One hidden turn or mirror swaps the rows below in pairs. Which row is each named row swapped with?
The rows were stretched afterwards, more along some directions than others.
teba: [ 17.3   2.6  -7.3   7.8  -4.6  12.6  21.4   2.2 -10.0   5.2  -9.4  -2.9
 -26.2   5.7  18.0   7.4 -19.5 -13.8]
bakin: [  9.0   4.3   2.8   2.5 -12.0  10.3   4.4   3.7   9.1   5.2   3.1  -2.1
  -8.6   8.8   5.3  13.5  -1.7   0.1]
nufa: [  5.6  -1.5   5.8  16.7   7.7  -7.0  13.3  13.9  -6.9  11.5 -14.2  -7.2
 -21.9   1.5   5.3  10.8  -2.7   5.5]
Zepet: [ 18.4   3.5  -5.1  -1.4   6.5   1.7  23.6  16.6  -0.9   3.6 -19.8  -4.6
  -2.8   3.3   2.4   3.8 -15.2   9.4]
Vap: [ 18.1  -3.0   8.1   9.4  -6.3  -8.2  22.4  17.9   5.8  -1.6   3.4  -0.8
 -16.4  15.3   7.2   0.1  -7.8 -15.0]
Nefe: [  8.3   3.3   1.4   5.4 -22.0  13.1   2.8   1.8  13.4   6.3  13.4  -2.1
 -25.4  20.2  11.0   6.9  -4.4 -11.4]
Pubi: [ -1.5 -11.3   6.7   3.9  -5.1   0.2   0.5  -0.8  11.7  15.8  10.1  -0.5
  -2.9  20.5   0.7   9.8  -4.3  -0.6]
pese: [  8.5  -8.1   1.5  10.0 -11.9   6.1  12.9   5.1  10.8   4.2  -4.9  -3.9
 -13.4  34.2   8.2  -3.5   4.4 -22.3]
Geme: [  7.0  -5.0  -0.1   6.3  -4.5   0.7   9.3  17.7   1.0  -4.2  -1.8  -7.3
 -13.5  12.2   4.2   9.1   5.0 -23.5]
mag: [ 17.4  -4.0 -18.4   4.5  -0.2   9.2  23.7  11.9  -8.7   5.2 -11.1  -1.8
 -24.3  15.9   8.7   8.3  -3.0  -7.8]
pagam: [ 17.3  -7.3  -6.2   0.9   0.0   4.2   4.5   2.4  -6.2  10.4 -21.1   0.8
 -28.6  14.1  -4.2  -4.6  -2.8  -5.5]
fupin: [  7.9 -13.7 -22.9   0.3  -9.7  16.8   2.7  -8.3  -5.6  20.5  -4.8   4.0
 -34.7  23.3   1.6   2.7   4.8 -12.6]
mufo: [ 16.2  -5.5 -15.8   5.9   5.5  -2.8  11.8  -2.3 -14.6  11.9 -24.5  -3.3
 -15.3  10.0   0.1   0.8   1.4  -9.5]
bipa: [ 11.8   5.2   6.4   2.3 -15.5  13.7   6.7   6.4  13.4   3.7   4.2  -5.9
 -15.5  17.6  12.3   9.6  -9.8  -7.9]
nerog: [ 16.7 -16.4   7.3  -8.1   1.2   2.5   1.5   3.9  -1.3   3.0  -1.2 -11.9
   1.5   5.4  -4.2  14.8  -5.1 -13.6]
Nugek: [ 12.5  -6.9  -1.8  17.2  10.0   2.4  18.0  28.3  -0.3   7.6 -12.6   5.9
 -35.0  12.1  11.5  -0.6   0.9  -8.5]
Tipu: [ 14.0  -8.3  -3.9  -1.5  -3.9  -2.8   0.7  -1.5 -10.1   2.7  -2.3  -8.0
   1.7   0.0   3.3   4.2  -1.2 -15.1]
zifer: [ 18.8  -9.8   8.5  15.3   2.3   1.0  16.2   7.5   1.5   9.3 -18.6   2.0
 -24.6  13.9  11.6  -9.8 -12.4 -14.8]
rida: [ 10.9 -17.0   4.3  11.2  -7.0  -2.9  -1.8   4.9   0.4  14.4  -8.0  -4.8
 -24.0  38.9  14.4 -14.6  -9.9 -23.6]
Dezep: [  3.6  -8.7  -4.5   9.6 -18.5   6.9  15.1   3.3  12.3   4.2   5.1  -0.4
 -15.6  37.4   6.1  -6.6   4.9 -21.2]
dufik: [ 13.9  -5.9 -13.7   1.1  -4.4  17.1  24.0  24.3   6.1   4.0  -8.1   1.3
 -26.1  17.2   7.6   1.6  -3.6  -4.0]
vaga: [  7.9 -12.0 -19.7  -6.7  -2.2  14.5   1.3  -8.2 -17.0  11.0  -6.4   2.2
 -24.8  16.2  -2.8   3.7  -3.6 -20.2]
nafeb: [ 11.7   2.4   4.4   2.8 -18.7  14.9   5.2   2.6  16.0   2.4   6.5  -1.5
 -18.0  18.1   9.6   7.7  -7.5  -9.8]
Golot: [  5.5  -9.3   0.6  -0.7  -6.4  -4.6   7.1  -2.7 -11.3  11.8  -7.8  -1.1
 -11.1  19.0   5.3   2.4 -14.8 -14.7]
risir: [  8.0   1.7  -9.1   8.0 -13.1  -6.4   6.6 -13.9 -17.8  10.0  -3.7  -0.5
 -32.6  14.5  -0.7   0.0  -3.8 -19.5]
fuve: [  7.0  -1.1  -3.3   5.3   7.1   5.1  18.6  28.1   3.3   6.0  -6.5   8.1
 -23.2  12.9   6.0   3.4   8.3  -6.3]
kope: [ 10.3  -9.8 -10.5   4.9  -7.5   9.4  12.3  19.2  -0.2   6.1   3.7   7.0
 -32.0  24.3  12.2  -3.3  -4.8 -16.1]
Mesat: [ 11.1  -4.4  -8.9   8.4  -8.7   7.8  19.0  17.7   0.1   8.3  -4.3  10.5
 -37.6  15.0   6.9  -2.3  -1.9  -7.1]
fibi: [  0.2  -1.2   1.2  14.0   2.4 -11.3  12.4   3.0  -5.2  14.9 -10.5  -0.9
  -3.0   5.0   4.7  -4.8  -6.4  14.4]
zizuf: [ 22.8  -4.8   5.8  -3.2  -2.0  -2.2   1.4  15.9  -5.1  -6.2 -16.7 -10.4
 -13.0  14.3   1.7  12.8   3.4 -24.4]
vaf: [  4.4 -10.3  -1.4   6.7  -7.9   3.3  14.5   2.4   8.8   4.8  -6.5  -0.1
   2.0  28.1  -1.6  -2.2   8.1  -9.6]
defor: [  9.3  -7.5   6.8   2.4   0.5  -6.3   8.2   6.7   0.9   9.9 -13.3  -3.7
  -4.1  27.0   0.6   8.3  -3.1  -0.3]
Faz: [ 19.2  -2.7  -3.2   4.8 -12.0   7.1   0.1  14.3  -8.2   0.5  -4.1 -12.2
 -32.4  21.7  22.5   0.7 -14.2 -31.8]
Nes: [ 11.6  -7.6   3.1   3.2  -3.5  -6.1  14.4  24.5   2.2  -4.0  -3.2   6.4
 -15.7  25.4   0.3   9.0  -4.2 -16.9]
Lazuv: [  5.8  -5.8 -10.8   4.1   0.5  13.7  14.1  22.3  -4.7   6.3 -13.7   9.8
 -31.7  16.5   9.5   0.2  -1.5  -5.8]
Subot: [  3.1  -6.7 -20.6  -9.4  -3.0  12.3   1.6  -5.4 -15.3  10.4  -5.2   5.7
 -22.9  17.5  -5.7   4.9  11.7 -23.2]
Keri: [  7.8 -16.4  -7.3   4.2  -7.2  -8.1  -3.7  -2.6 -11.3   7.6  -4.9   8.1
 -25.5  31.7  -5.9   7.0   8.5 -32.7]
Nafo: [  5.0 -14.5 -21.4   5.7 -11.1   7.1  -3.3  -5.4 -16.7  14.7  -3.8   8.2
 -44.0  28.7   3.7  -8.6   6.3 -30.3]
nupa: [  9.0 -23.8 -16.1  -2.0  -3.5  14.1  -3.8  -1.1  -8.1  14.4  -4.0  10.5
 -27.3  26.3   4.9   2.4  10.0 -27.7]
guveg: [ 19.8 -11.0  11.2   9.9  -1.0  -9.3   8.1  21.3  -3.0   2.4  -7.1  -2.7
 -21.4  10.8  16.7   6.0  -4.7 -29.7]
Feru: [  8.2 -16.4 -24.3  -1.0 -15.2  12.4   8.8 -10.2 -11.5  14.7   2.1   9.9
 -31.0  25.9   0.5  -0.1   4.1 -23.9]
fiso: [  4.6  -7.3  -3.3  13.6 -14.2   7.3  18.5   3.3  13.0   4.7  -1.1   1.3
 -14.6  35.2   8.8  -3.0   3.8 -16.3]

rida swaps with Faz
Zepet swaps with mufo
fibi swaps with Tipu
Mesat swaps with Feru
bipa swaps with pese
fuve swaps with Subot
nafeb swaps with fiso

